(in the rows, 128 means zero)
A single turn carries every row of the set below to another of its rows. Some are shown first; where does it send the rows asked next?
Z_942: [110 157 108 103 113 117 141 138 145 126 106 145  90 130 152 100 152 123
  84 154 103 129 126 117 111 125 137 126 119 125 129 119 117 133 128 130
 136 136 155 103 133 137 120 112 147]
Z_578: [136 113 127 155 137 138 121 102 104 108 165 111 169 140 115 117 122 139
 142 122 159 106 127 108 123 131 112 148 123 159  97 133 135 129 139 119
 134 132 102 141 100 122 109 158 112]
Z_231: [149  99 127 154 144 130 128 113 108 114 165 115 169 129 109 113 126 147
 141 109 150 100 140 106 136 134 127 156 127 158 108 139 138 129 149 119
 139 139 106 146 113 121 109 157 102]
Z_721: [131 134 135  82 124 101 144 133 132 135  87 149 105  97 151 118 160 101
 100 111 105 138  94 129 139 147 144 134 150 130 142 103 124 103 126 133
 146 133 136 124 136 135 141 138 138]
Z_348: [142 112 125 159 135 126 128 109 102 113 167 114 169 132 109 119 110 132
 146 121 165 101 132 110 125 130 114 149 125 148  99 129 128 129 145 112
 137 133 114 144 116 124 104 163 115]
Z_467: [144 104 130 150 134 124 131 111  97 114 162 114 169 129 104 123 116 128
 152 118 165 103 127 108 125 136 120 151 136 149 105 128 125 126 141 112
 134 134 106 144 115 122 110 168 109]
Z_541: [153 114 123 154 140 131 125 104 114 114 153 117 180 133 112 122 126 139
 147 129 160 104 140 109 123 139 127 152 123 160  98 141 135 142 136 111
 140 131 108 149 104 123 104 154 109]
Z_519: [134 155 135  92 114  97 119 125 128 124  97 131  84 133 133  84 153 131
 101 110 108 141 107 129 146 135 144 121 120 114 135 134 138 115 107 138
 133 115 142 124 118 113 132 119 142]
Z_252: [120 142 126  76 120 128 144 139 128 128  90 149  85 122 119 116 163 121
 127 125 103 133 114 133 116 144 152 121 175 121 127 114 131 121 126 129
 110 115 135 104 134 143 138 132 140]
Z_852: [155 110 125 150 139 130 127 105 111 116 150 116 181 131 110 125 129 137
 149 127 161 106 139 108 123 144 131 153 129 159 101 140 130 140 133 109
 138 132 105 149 103 122 107 157 106]
Z_652: [133 108 123 156 136 144 134 103 108 113 167 109 171 146 121 123 118 142
 143 125 156 106 130 109 122 135 114 145 123 161 100 134 132 138 145 113
 127 136 103 145 103 126 116 151 111]
Z_41: [126 150 128 108 122  95 126 148 152 124  90 156 107 100 126 110 151 116
 113 115 115 125  99 144 132 119 138 148 119 128 110 122 136  97 112 142
 133 140 176 109 134 131 121 135 143]
Z_391: [153 112 120 155 139 134 132 105 115 117 153 115 182 135 115 125 124 141
 147 131 159 104 141 110 121 141 129 150 125 160  99 141 133 147 139 108
 137 133 108 150 106 126 109 150 109]
Z_936: [137  99 127 149 135 143 138 105 103 115 163 110 170 143 118 129 122 139
 150 122 157 108 126 108 121 142 121 145 132 162 106 133 128 134 142 112
 124 138  95 148 102 124 123 155 104]
Z_447: [136 132 137  80 111 103 142 129 124 134  89 129  89 135 133 100 155 129
 115 110 106 146 105 129 144 153 159 117 137 116 148 132 127 119 109 130
 117 123 131 133 118 114 154 117 129]
Z_89: [154 107 123 151 139 133 134 105 113 119 151 116 181 135 112 128 128 138
 151 128 159 106 140 109 120 145 132 151 129 161 102 141 130 144 136 107
 135 133 105 152 106 124 112 154 104]
Z_29: [125 156 126  99 126 101 130 129 142 129  96 148 102 101 157 104 150 105
  85 117 105 134  97 131 140 128 129 133 128 128 127 106 134 107 131 137
 157 127 151 119 137 138 123 130 153]
Z_218: [121 120 120 104 116 114 174 155 159 142  88 148 115 116 143 136 141 120
 127 123 108 125 103 147 125 140 152 137 131 133 125 121 123 119 129 124
 107 154 172 123 141 143 156 114 128]
Z_764: [146 100 124 159 144 133 131 113 111 113 168 115 170 132 112 113 123 149
 139 111 149  99 142 106 135 133 125 155 124 160 108 139 138 133 152 117
 138 140 109 147 115 123 110 153 104]
Z_823: [116 148 115 108 126 115 157 132 154 139 101 143 106 116 173 114 137 114
  86 127 100 131 104 135 137 131 129 126 123 130 129 108 131 127 146 127
 146 135 157 126 143 149 139 110 151]
Z_903: [113 144 114  87 120 139 160 141 140 134  97 144  87 136 133 119 150 128
 124 134  99 130 121 136 114 141 147 116 164 123 124 117 132 136 140 122
 105 119 145 108 138 152 143 114 145]
Z_564: [115 146 113 122 119 111 153 149 167 133  98 149 112 118 146 118 134 124
 110 126 109 119 106 147 127 118 134 140 109 130 109 124 136 119 130 131
 123 145 187 116 140 144 134 111 144]
Z_465: [120 153 123  88 113 104 125 138 130 120  98 150  87 117 134  99 168 114
  90 143 108 132 119 114 114 132 143 133 133 124 135 117 114 114 112 138
 142 131 143  98 126 128 115 133 142]
Z_241: [110 164 111  98 122 136 141 137 145 127 103 146  86 133 134 105 147 130
 113 136 100 127 123 136 116 125 134 119 148 120 112 118 141 134 140 129
 119 112 153 102 137 151 125 115 156]
Z_879: [139 103 132 147 136 135 125 104  98 110 162 112 169 137 111 124 128 137
 148 118 158 109 125 106 122 140 118 148 133 161 105 131 130 128 136 116
 130 134  95 144 100 119 115 163 107]
Z_461: [126 134 124  95 111 115 161 130 138 141  97 124  92 149 151 102 139 138
 110 121 100 140 112 133 140 148 152 111 124 118 143 134 130 138 125 121
 112 127 143 137 124 125 161  97 134]
Z_504: [139 106 121 160 134 130 141 110 107 117 167 112 171 137 115 124 106 134
 149 125 162 100 134 111 123 133 116 147 126 150 101 130 127 137 151 107
 132 137 114 147 118 128 112 155 113]
Z_408: [131 123 135  91 117  98 146 152 143 133  81 154 112 100 121 129 159 111
 129 111 114 128  94 143 129 142 156 145 141 132 127 119 124  97 110 134
 117 146 161 116 134 130 143 138 125]
Z_970: [148  93 126 152 142 131 133 114 107 115 164 115 170 131 109 117 128 147
 143 109 149 100 140 106 135 138 130 155 131 159 112 140 135 130 150 117
 135 141 105 148 113 121 114 156 100]
Z_55: [123 156 120 107 115 110 137 126 142 131 104 127  87 146 150  86 138 139
  96 122 102 139 113 133 144 130 139 115 108 116 130 135 140 133 123 130
 127 119 153 130 123 123 138  98 148]
Z_227: [146  94 123 155 143 135 136 114 111 117 166 114 171 134 113 118 123 148
 141 112 148 100 142 107 134 137 128 154 127 160 111 140 136 134 152 115
 134 142 108 148 114 123 114 152 101]
Z_35: [122 131 125  76 110 109 149 141 126 131  92 148  91 119 136 115 170 113
 103 141 106 135 119 113 111 149 157 129 150 126 148 115 102 121 114 129
 126 140 134 107 129 129 138 130 128]
Z_846: [143  97 126 152 134 129 144 111 101 119 163 112 171 134 109 129 111 132
 154 122 162 101 132 110 123 140 121 147 136 150 107 128 123 133 147 107
 128 138 108 150 117 126 118 160 107]
Z_918: [118 163 123  86 123 124 125 137 131 121  97 151  82 121 118 102 161 123
 117 126 104 131 116 134 119 129 139 124 160 119 115 116 139 117 126 136
 124 108 144  98 132 143 119 132 151]
Z_621: [124 127 123  91 122 115 172 135 143 145  90 143 110 112 166 128 146 108
 101 120 100 134  99 132 135 151 145 125 146 132 144 105 121 122 141 123
 134 140 143 132 142 146 156 118 137]
Z_681: [112 134 110  91 111 122 167 141 141 137 100 143  94 134 153 117 153 122
  98 153 101 131 126 117 108 145 149 122 135 127 143 118 106 140 130 121
 121 146 147 110 135 140 143 109 133]

Z_231 -> Z_764
Z_621 -> Z_721
Z_879 -> Z_578
And these:
Z_461 -> Z_447
Z_252 -> Z_918
Z_541 -> Z_391
Z_942 -> Z_681
Z_467 -> Z_348
Z_564 -> Z_218

A single turn carries every row of the set below to another of its rows. Some are shown first; where does it send the rows asked next?
Z_923: [130 116 103 139 122  87  99 122 157  79 136 152 145 138 157 116]
Z_15: [110 162 116 119  89  74 105 157 133 125 137 144 141 138 121 117]
Z_876: [ 90 145 151 111 109 116  91 158 153  99 114 120 127 155 140 143]
Z_877: [121 131 112  97 119 150 109 174 129  87 131 132 154 153 141 119]
Z_498: [134 133 101 139 117  86 122 127 153 109  89 142 127 176  89 115]
Z_299: [151 138 126 126  90 115 128 144 181 115  91 137 151 180 129 138]
Z_649: [105 114 116 120 135  99 127 104 146  97 122 158 164 133 131 130]
Z_582: [143 137 144 129 149 144 118 149 134  87 113 132 154 131 138 140]
Z_159: [161 147 121 114 115 105 125 170 130 124 109 106 116 170 128 137]
Z_584: [157 153 116 116 116 107 124 171 133 117 108 105 118 169 129 137]
Z_787: [132 153 112 143 166 100 101 140 172  80 133 133 144 139 118 113]
Z_329: [117 112 125 113  73 103 112 151 125 110 126 132 155 160  92 131]
Z_811: [140 159 109 127 147 120 141 137 149  83 127 146 151 107 121 129]
Z_912: [100 129 118 120 104  86 105 129 136  88 174 128 136 142 139 122]
Z_775: [123 110 128 110  72 101 119 152 124 107 127 131 150 162  93 128]
Z_102: [133 138 108 140 140 117 121 113 150 109 127 156 153 175 105  88]
Z_177: [ 88 143 152 112 107 119  89 156 152 100 120 123 130 157 138 139]
Z_368: [153 137  99 150 119 117 137 116 128  80 137 150 125 153 129 106]

Z_876 -> Z_159
Z_912 -> Z_582
Z_811 -> Z_102
And these:
Z_787 -> Z_368
Z_299 -> Z_15

A single turn carries every row of the set below to another of its rows. Some are shown first; where does it send the rows asked next?
Z_138: [173 129 145 139 124 126 110  80 122 146  89 145 114 134  50 114  88 147
 108  62 135 110 118 121 170 122 154 142 131 127 149  92 102 109 130 128
 117 110 138]
Z_372: [113 135 147 102 138 132  73 115 122 134 114  92 104 144  74 124  96 119
 149 104 134 156 116 164 149 121 186 139 141  94 149  80 147 125 139 135
 122  99 144]
Z_637: [174 124 126 119 142 122 126  87 119 135  71 143 104 123  45 120 103 134
 105  53 127 115 123 118 155 128 165 138 125 106 153  96 104 112 126 126
 127 102 128]
Z_464: [106 160 156  96 151 135  71 110 121 136 101  86 119 148  67 132 100 118
 139 116 127 149 123 151 160 126 162 152 144 101 134  90 151 125 143 133
 108 104 128]
Z_61: [168 115 154 118 114 141 106  80 100 137  88 146 119 140  70 112 108 142
 106  53 147 119 121 119 159 135 153 143 124 114 140 106 109 101 129 130
 110 122 140]
Z_322: [150 130 142  96 146  85 146  97 110 131 102 143 146 116  53 161 120 106
 140 113 102 167 128 158 143 139 154 134 112 143 118 112 118 118 104 107
 126 164 129]
Z_374: [158 122 131  92 100 148 102  70  99  86 121 118  91 118  38 151 117 111
 136 103 101 150 130 128 136 127 166 110 142 155 115  58 121 108 102 118
 109 118 104]
Z_16: [129 152 147  85 148 125  85 114 116 123  94  79 113 144  79 134 117 124
 148 117 135 155 124 149 149 123 152 147 137  84 142  77 140 120 144 143
 130  97 120]
Z_317: [129 163 136 104 152 144  98 106 124 129  96  82 100 135  72 133 105 124
 142 126 127 157 113 153 162 102 167 142 135 102 149  72 148 122 156 128
 133 100 140]
Z_411: [122 110 170 119 163 148 102 124  80 120 109 141 126 141  62 111  78 138
 139 104  82 135 135 171 147 102 195 154 139 108 132  63 113 125 102 109
 132 152 113]
Z_713: [173 139 126 127 141 136 125  85 101 120  83 135 110 126  43 125 113 137
  96  62 139 113 138 113 159 142 146 140 118 104 133 100 124 120 117 122
 110 103 133]
Z_603: [139 129 142 119 118  87 137 100 114 130 129 150 139 120  62 150 126 105
 142 110 117 158 149 160 140 124 170 130 101 148 128  94 117  95 118 116
 109 177 141]
Z_620: [153 124 133  91 107 112 115  78 100 123 114 120  86 115  68 147  88 124
 158 101  98 123 117 132 129 128 156 107 159 159 107  62  96 131  96 139
 112 112 109]
Z_263: [138 128 136 118 124  95 153  98 109 139 119 138 117 124  65 143 129 116
 139 110 109 162 133 162 143 123 153 131 111 156 121 107 107 101 125 116
 134 181 151]
Z_432: [142 135 130  77 124 141 121  67 108 117  87 133 106  97  58 154  99 104
 138 102  86 143 111 127 134 120 171 115 158 160 116  77 116 120  98 117
  96 112  98]
Z_585: [180 132 147 109 134 137 112  78  98 124  95 143 120 136  56 129 102 131
 107  58 148 102 130 112 167 133 169 134 108 102 130  92 128 106 129 120
 104 116 146]
Z_313: [137 139 138  83  97 128 105  74 107 109 119 123 101 118  66 148 118 108
 143  99 104 118 144 117 132 116 169 114 141 154 111  56 108  89 121 139
  83 135  98]
Z_28: [149 121 141 116 126  96 128  99 107 115 128 143 139 124  41 156 125 107
 135 112 115 176 142 163 144 144 158 130 106 146 120 104 126 112  99 104
 119 164 137]
Z_656: [158 133 138 115 134  71 152 101 109 137 116 136 126 122  61 155 114 120
 151 119 108 154 132 160 146 131 144 131 113 149 117  97 104 122 111 119
 136 164 140]
Z_838: [143 123 163 102 163 148 121 123  64 100 100 119 117 142  80 119 111 146
 141 115  94 130 150 157 142 103 166 152 125  89 120  55 110 117 113 121
 147 155 107]
Z_704: [123 135 179 115 165 140 104 121  70 120 102 134 140 144  78 116  93 146
 136 120  91 122 152 156 149 110 159 165 141 107 113  68 110 126 102 123
 116 154  98]
Z_211: [128 146 148 129 172 158 133 117  78 109 100 133 118 123  71 118 101 140
 131 127  85 126 150 157 155  83 179 155 126 109 130  50 118 118 119 110
 127 151 113]
Z_773: [108 156 134 118 137 136  94 112 123 139  96  96 108 126  90 123 109 123
 143 119 138 159 122 158 144 111 165 144 145 101 157  79 141 126 141 142
 109  92 132]
Z_669: [128 126 138  83 103 145 115  70 100 125 115 112  72 130  60 136 105 115
 139  92  87 124 117 127 136 121 162 114 156 168  99  81 102 104 123 133
 114 145 122]
Z_851: [121 118 146 140 151 144 118 129  78 112 105 141 119 121  79 107 104 144
 136 114  97 142 153 169 129  99 178 154 138 101 144  54 104 125  95 123
 122 136 103]

Z_211 -> Z_411
Z_372 -> Z_16
Z_263 -> Z_28
And these:
Z_138 -> Z_585
Z_432 -> Z_669

A single turn carries every row of the set below to another of its rows. Some are shown first; where does it send the rows asked next?
Z_984: [108 147 122 135 111 153 130 106 193 158 143 146 159 137 155 109 114  91
 105 142 117 150]
Z_920: [171 111 125 114  97 121 126 110 158 157 125 136 186 161 155 114 133 107
  73 119 124 154]
Z_821: [123 150 124 127 118 101 107 124 160 176 137 138 168 121 155  86 135  96
  93 118 122 142]
Z_135: [121 108 124 101  84 130 132  80 165 113  97 129 147 142 178 139 118  98
 146 118  94 148]
Z_812: [123 117 132 103  78 132 137 123 164 141 108 105 123 162 175 165 132 128
 122 134 105 162]
Z_232: [154 106 131 105 139 108 110 138 151 144 125 140 154 139 186 126 110 135
  94  76 135 142]
Z_73: [125 139 120 108  77 118 132 103 177 135 104 122 149 173 168 158 133 116
 141 146  96 169]
Z_149: [111 126 122 133 130 107 143 121 180 189 158 121 144 141 170 123 107 138
  95 131 138 148]
Z_608: [ 90 147 124  96  96 119 123  91 155 129 107 143 132 146 194 120 124 102
 153 123  92 150]
Z_151: [151 101 133 108 148 106 125 128 145 152 137 137 161 146 199 114 114 137
 104  89 143 140]
Z_357: [158 111 120 114 102 115 138 121 160 167 127 144 185 153 155 115 125 117
  76 118 139 164]
Z_685: [156 119 130 109 123 137 114 111 153 125 116 163 183 140 177  99 120  93
 111  94 119 143]
Z_385: [119 117 124 109  95  70 113 104 149 128 109 119 119 140 192 119 140 124
 141 104  97 139]
Z_109: [159 108 133 116 126 135 132 104 155 126 127 172 182 151 186  99 125  98
 108 106 125 147]
Z_217: [112 141 125 136 127 115 133 112 188 183 160 119 136 154 172 130 109 131
  90 141 122 142]
Z_827: [104 138 128 125 149 124 126  97 177 154 157 143 127 152 205 112  96 127
 116 115 120 127]
Z_555: [142 110 130 116  88  84 124 121 162 139 103 106 142 143 164 169 141 126
 108 118 101 158]
Z_416: [158 101 134 103 137 111 119 122 146 141 135 138 145 160 203 122 112 141
  91  88 132 134]
Z_654: [111 150 129 113 102  74 115 133 152 157 115 119 125 146 179 150 148 130
 116 125  98 160]
Z_610: [112 142 123 110 105  71 108  89 154 130 101 142 151 129 181 124 133  99
 138 109  87 147]
Z_332: [164 107 129 103 119 130 119  96 147 128 123 159 178 156 190  97 121 103
 100  97 120 135]
Z_772: [103 132 132 128 150 133 118 113 177 143 146 142 130 128 198 111  95 119
 126 101 122 127]
Z_522: [136 140 123 130 112  92 114 103 158 173 142 139 173 136 159  86 140  96
  85 124 114 139]
Z_558: [124 140 124 107  86 127 131  98 173 136  99 122 164 160 163 164 129 106
 136 144  93 168]
Z_34: [103 138 122 104  88 116 126  89 163 122 109 136 128 158 193 119 130 107
 160 129  94 148]
Z_331: [159 123 123 115  97 129 123 132 167 159 119 142 183 149 143 122 129 107
  75 116 129 164]
Z_768: [138 109 131 109 133 153 138 105 178 137 141 139 140 174 202 141  90 138
 108 112 128 141]
Z_261: [112 143 122 108  94  71 115 124 153 152 115 114 119 156 184 135 146 134
 133 124 100 154]
Z_475: [109 125 134 135 155 129 137 103 175 148 157 150 141 139 204 105 106 118
 127 119 127 130]
Z_576: [108 119 131 107  98  77 114 114 142 132 110 126 111 131 193 125 138 123
 125 101  99 139]
Z_88: [117 136 123 140 111 140 151  96 190 161 148 156 166 147 162 107 119  98
  99 147 124 156]
Z_840: [140 119 122 115  86  70 120 117 164 143 105 108 140 154 167 157 143 132
 121 121 100 158]
Z_723: [138 106 131 117 130 160 134 121 183 127 130 147 144 156 188 147  89 130
 106 103 130 148]
Z_819: [105 133 123 134 125 123 130 134 190 177 149 120 128 137 164 134 104 134
  90 124 132 149]
Z_845: [132 134 127 133 128 100 125 114 153 174 145 141 177 127 167  80 140  97
 102 125 127 141]
Z_808: [132 113 121 108  81 116 130  81 173 112  98 128 148 156 175 140 127 104
 150 125  90 152]
Z_407: [116 145 119 112 101  77 110  90 157 129 105 136 148 145 184 119 140 103
 153 120  87 147]
Z_124: [129 110 125 105  72 111 135 117 169 134 108 107 119 168 176 156 132 135
 128 130 105 161]
Z_406: [117 147 120 134 109 133 134  83 190 168 148 140 169 150 160 105 117  95
  98 149 113 146]
Z_393: [135 103 128 117 131 146 151 113 182 140 139 154 149 166 193 141  91 139
  99 111 140 156]

Z_149 -> Z_88
Z_331 -> Z_685
And these:
Z_576 -> Z_812
Z_406 -> Z_522
Z_385 -> Z_124

A single turn carries every row of the set below to another of its rows. Some are shown first; where does it send the rows asked next?
Z_966: [107 105 128 138  95 138 129 123 120 103 115 117 132]
Z_82: [149 126 123 152 134 135  92 126 140 150 144 136 130]
Z_911: [102 132 150 169 135 126 133 156 111 117 117 138 161]
Z_186: [123 135 121 148 120  98 138 150 152 141  98 158 139]
Z_996: [101 106 127 136 107 137 121 121 114 106 123 104 125]
Z_997: [100 139  97 131 156 133 169 144 113 156 120 150 131]
Z_814: [ 97 150 134 161 153 131 131 102 124 129 152 133 166]
Z_882: [122 128 112 106 120 109 116 127 105 147 109 154 121]
Z_532: [105 135  90 152 166 126 141 144 117 148 160 147 132]
Z_436: [124 139 107 186 138 119 136 105 155 151 129 127 135]
Z_198: [130 134 106 187 122 121 141 106 151 142 132 128 146]
Z_342: [ 80 122  90 154 125 117 164 109 117 121 132 141 133]
Z_490: [ 99 139 127 105 147 112 115 139 125 133 130 167 128]
Z_400: [128 140 130 142 124  97 134 154 152 149 103 146 132]
Z_890: [119 114 101 106 124 149 135 129 150 133 137 127 108]
Z_302: [ 95 128 154 161 140 134 131 160 106 125 113 139 145]
Z_892: [ 84 122  92 149 122 117 160 103 116 134 139 140 118]
Z_51: [144 112 116 166 122 142 105 138 115 134 143 115 148]
Z_557: [ 94 151 137 152 164 139 131 105 100 137 131 136 154]
Z_97: [104 138 149 145 150 159 129 123 122 129 162 121 144]
Z_170: [135 134 125 113 115 144 136 108 146 143 122 105 131]
Z_19: [102 118 104 115 123 109 117 120 115 128 117 172 125]
Z_153: [ 95 131 100 144 161 132 160 164 123 137 127 151 147]
Z_751: [146 130 114 166 146 142 111 131 114 148 127 106 146]
Z_328: [132 125 124 118 106 143 142 122 167 141 123 129 131]

Z_997 -> Z_170
Z_911 -> Z_186
Z_400 -> Z_436
And these:
Z_814 -> Z_19
Z_82 -> Z_532

